One vector is turned by the same rotation once a tick. Each row is the vector after some number of ticks, and that number follows the row.
The counts run from 0 to 194.
[ 99 164 137 127 142 143  93  99 153 116 100 150 117 170 133 109 129 129
 133 151 183 164  99 120 157 123 121 150 137 105  86 101 143 129 134 150
 102 144 188 140 104 162 138 157 153 161 118 189 158 101 160 130  82]	50
[125 166 110 100  96 136 104  86 156  93 101 135 129 154 123 134  90 122
 156 157 167 119 153 105 113 135 129 155  81  90  85 115 139 144 120 102
 121 123 106 109  83 173 116 138 114 153 139 143 119  75 139 151  63]	182
[139 149 150 122 126 111  90 147 136 112 149 166 112 140 107 154 152 134
 130 165 135 102 132 141 103 101 114 173 120 124 131 136  99 160 107 130
 188 107 135  79  89 122 145 187 104 123 131  92 130  61 101 157  69]	105
[111 115 119 106 126 134 115 141 104 119 151 101 115 102  66 107 136 118
 171  95 114  85 163 105 152 186 146 123 121 142 116  92 162 100 156 152
  85 150 182 173 165 163  89 114 144 139 138 149 126 148 166 137 104]	188
[151 132 125 151 124  86 180 149 121  86 117 124 152 142 127 180  92 118
  76 121 113  97 153 101 106 101 105 113 110 121 112 150 150 135  98 131
  95 103 135 162 144 130 182  88 138 145 150  82  85 138  99 136 155]	176
[116 116 171 106 129  78  97 107 106 107 117 159 110 136 106 145 143 142
 138 143 138 107 114 118  96 144 198 157  62 146 141 140 161 102 139 156
 125 132 143 167 108 102 163 175 153  79 157 146 147 137 117 178  90]	158
[147 158  97 156 134 122 159 129 126 113 125 146 153 144 159 154 128 128
 151 163 107  97 121  88  50 161 102 104 102 104 116 123 154 106 102 155
 117 142 151 165 127 196 127 112 111 159 158 119  88  61 105 138 146]	46
[ 81 144 105  72 134 168  80 116  92 125 162 105 113 107 135 123 147 123
 148 165 178 123 185 147 146 181 111 117 113 127 138 131 107 145 155 158
 108 149 133 127 106  93 126  99 136 136 170 146 149 122  89 147 110]	136
[139 130 137 169 123 141 142 168  98 116 121 109 129 130 136 159 108  95
 130 141  58 107 140 107 104 124 107  79 179 139 103 107 152 139 102 169
 112 154 180 155 175 178 118 147  93 153 104 155 143  82 120  79 175]	12
[152 156 130 154 141 196 105  93 149 120 106 101 151 173 150 142 103 138
 131 140 151 119  98 106  93 170 130 126  95 104 112 108 136 126 165 116
  57 142 152 130  80 151 151 130 122 146 110 149 125  80  99 148  92]	16
[ 97 140 144 145 141 106 108 178 107 169 155 135 114 130 110 126 172 126
 106 152 131  68 152 129 133 133 141 159 149 137 139 160 126 135 167 197
 150 167 197 139 157 103 170 153 142  95 147 102 108 120 121 136 132]	134
[158  78 101  61  87 102 148  98 140 135 156 121 120  56 150 172 113 117
 146 139  86  97 152 106  89  97 131 112  93 130 150 106 100 120 101 129
 172 148 113 120 133 119 133 154 129 101 173  95 130 112 128 141 127]	98
[ 74 121 145 120 118 123 109 211  89 112 153 114  90  90 113 188 114 110
 121  96 116 158 159 157 116 110 139  78 156 165 104 178 143 127 112 170
 129 150  94 143  98 103 100 127 104 117 145 126 129 106 150 173 145]	35
[ 96 157 165 128 135 140 119 162 108 112 146 117 149 167  95 119 156 148
 122 141 136 110 133 140 143 152 135 171  86  95  90 124 129 116 113 118
  91 145 161 108 166 155 140 126 180 150 121 148 157 122 105 138  16]	180
[174 104 186 109 112 135 157 106 108 130 124 128 115  96 117 156 130 104
 196 144 127 103  99 106 153 132 153  89 147 156 138 132 155 119 138 152
 122 147 162 176 169 145 166 175  93  89 120 124 148 109 130 177 162]	89
[153 121 140 154 133 197 133 107 121 145 120 119 156 158 155 176 127 147
 140 162 124 102  69  55 129 113 138  94 122 138 156 116 149 103 141 134
  97 127 117 153 102 111 160 158 133  84 149 118 145 111  97 184 156]	123
[158  87 117 109 165 141 126 111 103 126 136  94 114 104 113 118 130 153
 141 107  90  77 152 144  96 150 135 118 112 116 124 101 155 101 137 135
  62 155 169 162 138 115 144 114 149  84 106 127  95 169  89 127 156]	91
[152 165  87  95  98 138 172 130 134 136 144 137 154 126 159 148 125 100
 173 133 123 108 145 124 140 103 102 140 133  81 105 117 106 125 114 127
 156 127 116 121 142 176 101  96 117 172 146 108 104  78 150 117  53]	76
[141 146 126 103 130 115 114  92 150 113 110 121 147 104 100 124 111 109
 109 168 124 115 208 116 133 107 110 114  93 167 185 119 116 155 101 119
 148  63 102 125 120  98 147 118 140 145 172  91 123 158 103 116 105]	107
[ 71 145 120 145 123 115 164 161 109 133 148 142 159 120 169 150 107 107
 170 157 105 124 138  84 135 136  87 126 147 102  77 134 129 102  59 150
 109 146 154 106 153 161  98 118 141 138 148 139 155 128  90 131 148]	178
[172 154 151 113 125 180 119 109 146 132  96  97 134 131 136 160  91  99
 123 151 122 139 146 117 152  94  99  85 125 162 190 136 123 172 113 101
 127  64  55 139 122 133 145 125  91 139 155  86 146 104 117 132 110]	9
[126  91 127  85 146 108 148 113 137 145 115 125  97  59 148 151  91 110
 137 143 117 136 137 113 124  78  78  87 185 109 118 158 107 122  61 138
 142 123 104 133 164 105 128 143 124 112 154 151 124 162 123 106 169]	64
[141 158 153 122 140 178 114  68 129 151 102 137  96 137 129 117 111 150
 197 136 157 112  85 102 147 141 108 134 125 123 125 128 152 131 140 118
 116 102  66 144 108 111 121 167 107 103 123 135 132 141 103 194 103]	191
[116 121  81 151 143 141 145 141 145 138 117 136 172 152 152 127  91 118
 125  98 112 133 156  74 140 142 159 100 112 120  96 112 142 105 130 147
  78 123 133 180 140 148  93  97 182 141 163 148 102 164 179 140 127]	154
[116 120 124 117 122  99 111 171 145 110 139  90  90 130 116 153 113 140
 116 102 124 160 171 204 110  95 111 126 143  79  63 156  96 150 105 100
 118 166 142 113 120 138 109 135 125 149  93 161 120 104 147  88  85]	172
[132 108 169 100 121 124 116 109 179 120 131 119 122 130 114 140 105 131
  78 129 135 149 123 149 147  74 149 132 137 142  88 106 106 148 122 107
 101 122 129 117  96  83 157 170 161  86  91 136 145 174 174 151  95]	95
[113 116 149  83 143 153  84 119 114 157 149 143  89 120 148 126 156 159
 196 121 150 105 106 152 154 156 141 143 148  97  89 159 124 119 150 147
 125 194 122 128 116 129 112 164 103 107 121 183 131  92 129 172  95]	59
[128 109  78  75 159 159 108 129 153 187 147 108 114  95 121 123 131 132
 107 135 140 103 172 148 134 105 109 132 129 135 174 143 106 145 140 145
 152 116  85 149 162  91 129 108 136 108 165 102 112 180 127 100  80]	31
[175 107 107 137 129  96  96 115 166 141 109 153  91 165  85 134 115 138
 161 106 107 104 136 107  74 111 167 151 111 119 153 141 167 103 120 130
 166  84  76 146 147 142 137 168 113 119 159 108  78 121 163 125  71]	53
[146 108 167 144 158  80  79  86 158 116  89 154  91 140  73 106  86 149
 126 129 133 122 137 133  88 108 110 156 166 134  97 137 154 145 126 132
  94 100 147 152 124  91 164 187 138  94  91 154 110 169 150 124 134]	193
[106 128 172 149 142 103 110 128 115  78 125 113 119 124 130 182 105 114
 149 144  85 168 118 115  85 124 144  96 103 144 131 144 146 117  44 138
 121 126  94 110 111 158 120 176 117 130 132 180 154 110 151 118 101]	149
[130 140 138 102  94 157 133 145 145 141 149 117 107 107 152 160 139 112
 132 124 137 136 141 181 129  51 125 152 140 104  95 172 102 156  99 101
 149 168 119 106 135 165 152 142 105 152 118 126 119  50 173 139  57]	173
[154  95  95 103 133 144  94 109 186 165 137 128 112 154 145 120 138 135
  74 111 156 112 152 128 135 100 160 154  69 117 153 122 113 143 157 124
 132 127 122 141  96  94 164 123 166 118 143  97 121 137 166 164  43]	129
[141 184 170 142 134 168  94 145 118  97 120 104 110 165  83 135 132 133
 142 126 137 107 149 143 106 172 144 140 112 141 146 125 156 172 175 131
  98 135 160 150  96 148 155 131  97 137 112 112 100  69 109 163 114]	113
[128 125  88 125 113 139 130 171 125 136 146 138 133  88 120 141 100 103
 125 136 109  84 182 102 105 109 124 112 118 164 160 150 114 121 107 146
 162 103  66 139  85  94  92 111 112 106 189  54  90 129 129 169 155]	1
[ 97 140 143 141 104 106  63 180 122 113 176 125 110 136  98 120 130 139
 117 119 135 113 154 154 118 102 151 184 127 119 103 145 120 150  89 134
 140 131 147  74  84 109 117 187 118 128  99 116 138  82 119 166  77]	104
[144 116  71  97 148 151 108 135 177 185 129 112 122 147 125 114 134 126
  75 120 172 119 192 143 146  84  98 135 150 108 150 165 108 170 173 129
 134 108 118 164 154  92 154  86 130 128 126 112  83 165 157 114  93]	32
